Named turns come first, each shown by rows before and after it. Which turns, in which order, take the first row of each pair that follows to the second? Write the first one first, as in the answered first pair.
bur (before => after):
[  5  -2  -8 -17  10  -2  25 -14  28  -7   9  28 -16  29  12  -5   8   5
   0 -12  -6 -26  42   3] => [ 28  -2  -9  -5   4   8  16  -9  17  -8  11  19 -21  37  14 -10   7   5
   6  -6   6 -36  31  -1]
[-34 -10   9  -7 -26  18  11   1  -2 -13  19  27   1 -28   9  -3  11 -17
  30 -17  -3  39   5 -10] => [-24  -5   6 -21  -1  11  23   5 -18 -23  -2  24   9 -11  -9 -13  -9   4
  -3 -10 -37  26  36   9]
[  5  -7  -9  17 -14  14  -7   7  12   9  22   5   7   4  16  15  30  -9
  19  -3  23  19 -19  -1] => [-37 -15 -14   6   1   0  12  -4   7   5  25   4  25  -1  -1   2  23   0
  -4 -13  -9  24  15  11]
[ 20  12  11 -36  -6  16   7  17 -30  -2 -38   4  12  19 -27  -7 -31  14
 -15  -2  -4  -9  15 -10] => [ 30  15  13 -14 -26  28  -8  26  -8   4 -21  14  -1   3  -4   7 -15  -5
  22  -5  41  -1 -28 -30]
Zaz (before => after):
[ -5   0 -12  22   2  -3   6  11 -14   4   5  10  18  -6  22  40  29 -23
 -11 -20  16   0  -6  -7] => [-14  -5  -5  10 -11  12   8   5 -14  -3   7  21  13 -13  20  40  26 -24
   1 -16  18   0  -8 -13]
[ 15   8  28 -18  -1  18  17 -11  16 -14 -15  16 -11  -3 -28 -26 -46  16
   6  38 -19  -1  28  -4] => [ 32  12   7 -13  18   1  15  -6   3  -1 -23   2   5   9 -30 -17 -45  20
 -16  34 -34  -7  33  14]
[ 69  13  17  21  22 -14   2 -14  14  12 -56 -33   9  37 -14 -39  10  23
   5  44 -11 -17  15  33] => [ 56   3  58   3 -16  14   3 -10  35   6 -33  -7   1   1 -22 -56   3  13
  53  46  16  -3  10   5]
[ 61  34 -19  24  16 -11 -14  30   5  27  20 -50 -32  24  22  -7  -2 -12
   8  16  -7   0 -54 -17] => [ -9   0  40 -17 -25   9  18 -10  32   8  56 -20 -32 -42  11 -23   2  -1
  49   4 -20  51 -13 -22]
dul (before => after):
[-18   0  29 -15   3  -1 -11 -11   6   9  18   2   2 -22  25   3   5  -3
 -10   3 -29  31  24   8] => [ -9   9  26  -5 -12  11 -13   1   0  13  23  15   4 -27  35  24  15 -11
   6  -8  10  16   6 -15]
[ 31  -4  -7  16 -16  -5 -20  25 -12  -6   2   8   6  10  -4  27  -2 -10
   5  19   9  -4  -1 -14] => [ -7   1 -31  18  -1 -31 -14  20 -10  -6  -7 -11  13  15 -13   1  -5   5
  -7  15 -27   0   4   0]
[ 21   5  19 -22   5   4 -19   8   8   3 -21  -4 -23 -23  -9 -21 -40   2
  13  26 -28  -7   6 -15] => [  9  11 -14  -1   0  -8 -23  31   3   1 -16  12 -22 -32  -5 -12 -22 -15
  18   7  18 -20 -21 -33]
[-56   0 -16  32  10 -36   2 -35  34   3  18 -30  -5 -21  47 -10  21   7
  39 -24 -13  39 -18  12] => [ -3 -12  50  19  -8   5  11 -49  40  -2  12 -25 -18 -22  47  14  10  11
  40   3 -25  54  -8  17]
Nobir (before => after):
[ 16   1   0  19  13 -11  -5   6   0  13   8   3  10   6  31  31  -1 -19
 -11   4   7 -10 -12   6] => [ 14   4   4  22  22 -22  -3   1   5  13   3   0   6   9  33  28  -1 -12
 -13   3  -9  -1  -7  14]
[ 46 -17  44   7  -7  46  -5 -36  11   8  -6 -56  -6   9  49   6  20  16
  -7  54 -59  32   9  53] => [ 26 -29  55   2 -19  45  -5 -42  38   4  19 -42 -13 -14  48 -14  16  12
  29  49 -50  49  -1  42]
[  2  13  -9 -23  10   3  16   9 -14   1  -3   8  17   6 -38 -10  -8  19
 -12   6 -22   4  16 -18] => [ -1   4 -10 -24   9   4  20   4  -6   5  -2   7  13   6 -40 -11 -12  14
   0   6 -19  12  13 -16]
Now pairs of rows:
(2 to 3 turns a pair)
[-11   6 -51  34  19 -22  -8  13 -23  18 -38  -4   1  30 -16  -1  14  12
 -48   3  -9 -39  -2  24] => [ 16 -22  39  -6 -37  43   0  -7  15  -2 -17  20 -43 -13 -37 -22 -26  14
  23  43  -1  -9   1   4]
Zaz then dul then dul
[ 10  17 -20   6  12 -18  -3  14 -31   3 -18   4  19  21   2   9  -1  -7
 -28 -11   5 -16  -5  -3] => [-46  -8   5  -9   0 -10   5  -8   6  -8   1  10  17 -11   0 -15   4   1
   5 -13  -9  19   8   8]
bur then Zaz then dul
[ 32   0  21 -15 -10  19   7  -3   4 -10 -10  14 -14  -4  -8   6 -17 -11
  21  15  10  -2  -7 -18] => [ 42   3  10 -11   3  10   1  -1  15  -4 -13   6 -14  10  -4 -10 -20  -1
  16  24  -8   3 -10  -5]
dul then dul then bur
[ 24  11 -30   7  37 -18   1   7 -31   9 -31 -20  10  43  -2  12  -5  10
 -50   5 -31 -19  14  31] => [ -9 -20  49 -15 -40  29   2 -16  33  -2  22  23 -11 -40  13  10   8 -11
  47  -4  26  29  -2  -9]
bur then Zaz
[ -6   2 -24  14  23 -18  -2 -19  13  15  -3 -20   9  15  33  21  27  -7
 -27 -32 -35  -1  18  33] => [ 41   7 -21  23  11  -1 -15  -7   7  23   0 -16  -3  23  46  32  31 -18
  -6 -13  -4  -9 -10  18]
bur then bur
[-45 -15  44 -36  -5  12  24 -25  19 -15   5   1  12 -22 -10 -24   3  11
   3  -5 -18  28  34   5] => [-38  -9  17  -7   2   7  35  -4 -22  -2 -11  -1  40  -2   7  34  35   0
 -40 -26  13   0  30  -5]
dul then Nobir then Zaz
[-16 -18  70  -9 -33  76  54 -17 -42 -19  -5  35  27 -35 -11  47   0  -4
 -20 -14  30   4  56 -17] => [-79 -25  46 -24 -19  29  56 -47 -18 -27   7  24  27 -48 -24  -8 -11  17
 -24 -20 -15  19  74   1]
dul then dul then Nobir
[ 93  37 -10   0  43   9 -16  11 -46 -10 -49 -27 -13  25  24  25  21   9
 -39  17 -51  10 -25  22] => [-16  -7  54 -25 -35  30   0 -17  21 -39  18  26 -28 -78   9 -21  33  -4
  58  -5 -14  69 -14 -12]
Zaz then bur
[-34  -1 -10 -19 -14 -24   6   0  17   8  18  35  14 -51  -8   8  20  -4
   2 -18  11   8 -12 -10] => [  1  -4  23 -24 -32  10   7   1  21   3  12  36   4 -52  -1  32  16 -13
  10  -6  17  13 -11 -17]
dul then dul
[ 13  -3  23 -30 -38  28  10  19 -11 -10  10  62 -37 -10 -35 -25 -41  10
  21  12  47 -22   4 -44] => [-68   3 -41   1   0 -28  28   5 -39  -5   7  52  16  -9 -18  -8   7  11
 -37 -45  39 -21  27 -23]
Zaz then dul then dul
[ 55  22  26 -19 -21  27 -21  42 -14   7 -57  23  15  21 -27  30  -5  -5
 -17  29   5 -46  47 -18] => [ 64  13  24   2 -31  31 -33  36  -2  22 -39  14   8   4  12  53  20 -29
  -2  21  40 -33  25 -16]
Zaz then Zaz then bur
[ 20  30  -7 -12  11  10 -39  -2  16   9  14 -15  12  23  35  -9   2 -21
  26   3  19  13 -30   5] => [ 35  19  34 -23   2  36 -21 -12  -2   0   8  -1  13  21  25   8   0  -7
  16   4  18  15  -2   6]
bur then bur then dul
[ 10 -31   9  13 -41 -29  11  13  31   7  -2 -14   9 -37  39   2  15  18
  50 -11  -1  20 -34   2] => [ 47 -28  14  10 -20 -25   7  14  21   7 -24 -41   0  -5  45  10   9  27
  25  11 -29  14 -25  30]
dul then Zaz then dul
[-50 -27  29  13 -14   2  17  -8 -13 -11   8  -4  26 -29  24  10   8  28
  -2 -13 -14  28   3  28] => [ 24   3   6  27  -1  11  -6  32 -49   1 -22  -3  14  22  15  32  -4  22
 -28  10  -3 -23 -17  14]
dul then bur then Zaz
[ 15  -5   1 -33  27   0  -4  14   0 -17 -26  -2 -20  65 -36 -29 -36   4
  -1  25 -44  -2  -7   6] => [  9 -25  48 -38   9  26  11 -13   8 -17 -17   1 -13  38 -15 -15 -24  10
  14  21 -40  24   8  14]
bur then Zaz then bur
[-67 -24 -24  16  13  -4  39  13  10  12  22  32  13  -4  39   9  25 -11
   3 -38  21   0  23  29] => [ -4 -30  40 -18  11  36  53  -3   0   4  -2  24  -1  16  11   7 -19  16
 -11  -5 -29   4  59  44]
dul then Nobir then bur
[ 29  -2  29 -11 -30   1 -25 -29  32  -2  22 -14   1  16  26 -41  -2 -16
  10  25  -9  40 -12  15] => [ 12  13  -9  -1  -7 -32 -42 -17  26  -2  21 -18   7  28  16 -53  -2 -18
  -1  25 -12  26 -30  24]
dul then dul then Zaz
[  2  -7  28 -33  -1  23  18  24 -35 -20 -33  10 -17  19 -48  45   3  -3
 -42  -9   7 -20  27   4] => [-23   0   0 -32  18  -7  15  18 -36 -21 -39   9 -11  16 -60  21   6  -1
 -52 -15 -18 -11  30   9]
dul then dul
[-54   1 -40   8  22 -31   1   2  -5   0   4  -3  21 -11  -5 -28  -1  10
  -3  -9 -20  -5   0   0] => [ 43  -1  11  -7   6  21 -21  10  15  13  -3 -14 -29   6  -3 -17 -30   5
  33  36 -16 -10 -21  -6]
Zaz then dul then bur
[-60 -11  22 -22 -24  12  21 -13  12 -16  16  33  16 -46 -16  -4   5   2
   8 -23  -3  13  24  -9] => [ 59  -8  47 -20 -21  57   8   7  -7  -6 -11  17 -16   3  -6  36 -17  -8
   9  22   6 -10   1 -12]
Zaz then dul then Zaz
[ -7  -3 -22  12 -34 -15 -11 -23  10 -12   6  17 -14 -22  11   2  17  -7
  37 -29  -1 -15  15 -37] => [ 17  -8  15   6 -40  12  -7 -35  15 -15   7  16 -19 -17  20  13   8  -6
  40 -18 -17 -11  32 -32]
dul then dul
[ 34  -8   6   8 -10  10 -10  -7 -11  -8  -1  -4   2  21   1  28 -17   0
 -17  10   0 -10 -11   5] => [-32 -16   5  -4 -18 -13  -1  -8   2 -15  14  15  12 -17 -14  -9 -14   5
  -6 -15  -6   1   7  -9]
dul then Zaz then bur
[-60   4 -14   7 -20  32  11   5 -16  -2  13  -6  10 -32  22  49  33 -17
   8 -34  55 -27  10 -33] => [-47  -9   5 -13  19  22  28 -31 -14  -4  -6 -44  24  -9   2  37  12  16
 -35 -12 -33  -6  56  30]
Zaz then dul
[ 16 -11  56 -13 -31   1  10   4  16   1  23   7 -27 -32  11  19  -3  -5
  30  10  -4  15 -10 -10] => [-12  -7  33 -26 -12 -32  15  -7  22   4  20  -6 -16 -27  -6 -12 -13  16
  12  12 -49  24  15  17]
dul then dul
[ -7  13 -43   2  22 -23 -12  23   2  -5  10  -5  -8   1 -20 -13   6   2
   4 -15  19 -25 -21 -19] => [ 31 -13  37 -25  11  29  10 -11   6 -14  -1  -7 -12  -2 -15   7 -11  19
  -6   6 -19   3  12   5]
Zaz then Zaz then dul
[-33  13 -26   8 -17 -35  -1 -22 -12   8  35  -7  54  -5   7  -8   3 -25
  -3  -4 -10  54   1  39] => [ 56  16  -4  12 -34   8 -26  -4  -8  17  21  -2  19  21   8  19  -9 -36
  14  29  22  32 -34  18]
Zaz then dul then dul
[ 33   7 -42   7  -6 -17  12  23 -51   9 -15   6  23  21 -14  18 -14 -15
 -42   7   3 -40  11  -8] => [ 10 -23  27 -40 -41  12  28   0 -10 -11   7  25   3 -21 -39 -12 -43   5
   3  25 -18   7  40 -14]
Zaz then dul then dul
[ -8   4   6  -9   9  -8  16  -5 -11 -12 -11 -17  13  25  -8  -1  -3  33
 -24   6 -44   2  38  32] => [ 39  11   3  29 -16  10 -21   2   0   5   3  -5  -7  15  33  27  26  -6
  17   5  31  -7 -31   2]
bur then bur then Nobir
[  2  -2   8 -17  -9   0 -13 -12  40   8  18   3 -17 -14   1 -41 -17  -5
  47  16  -8  19 -21   1] => [ 70   7  17  -5 -13  23 -21  -4   7  11  -7  -5 -15  15   8   7  -7  -5
  25  28   9  -8 -28  -5]
bur then Zaz then dul
[ 17  -7  31 -14 -23   6   2  -3  35   4   5 -10 -29  -9  -8 -18 -24  -6
  34  18 -18  18 -13   9] => [  4   0  -6   6  -8 -19 -17   4  40  15  14 -11 -21  -1   8 -15  -9 -16
  34  14   1  12 -36   4]
Zaz then Zaz then bur
[ -7  -5  17  18 -17  28  -9  -5  23  -1  23  15 -19 -20  21  10   8 -16
  48  -8  29  14 -25 -16] => [ 21  16 -27  33  21   1 -21  13  -6  14  -5 -13  -9  20  27  26   7 -18
   8  -1  22 -11 -31   2]
Zaz then Zaz
[ 20  -2  -8   0  25  -6  10   0 -24   2 -25 -20  11  27  -1  20  -7   8
 -34   0 -17 -20  11  23] => [ 31 -11  33 -15  -1  28  23   3 -17  -1 -11   0   3   8  -4  21 -19  11
 -12  11  -7  -9  20   5]
Zaz then Zaz then bur
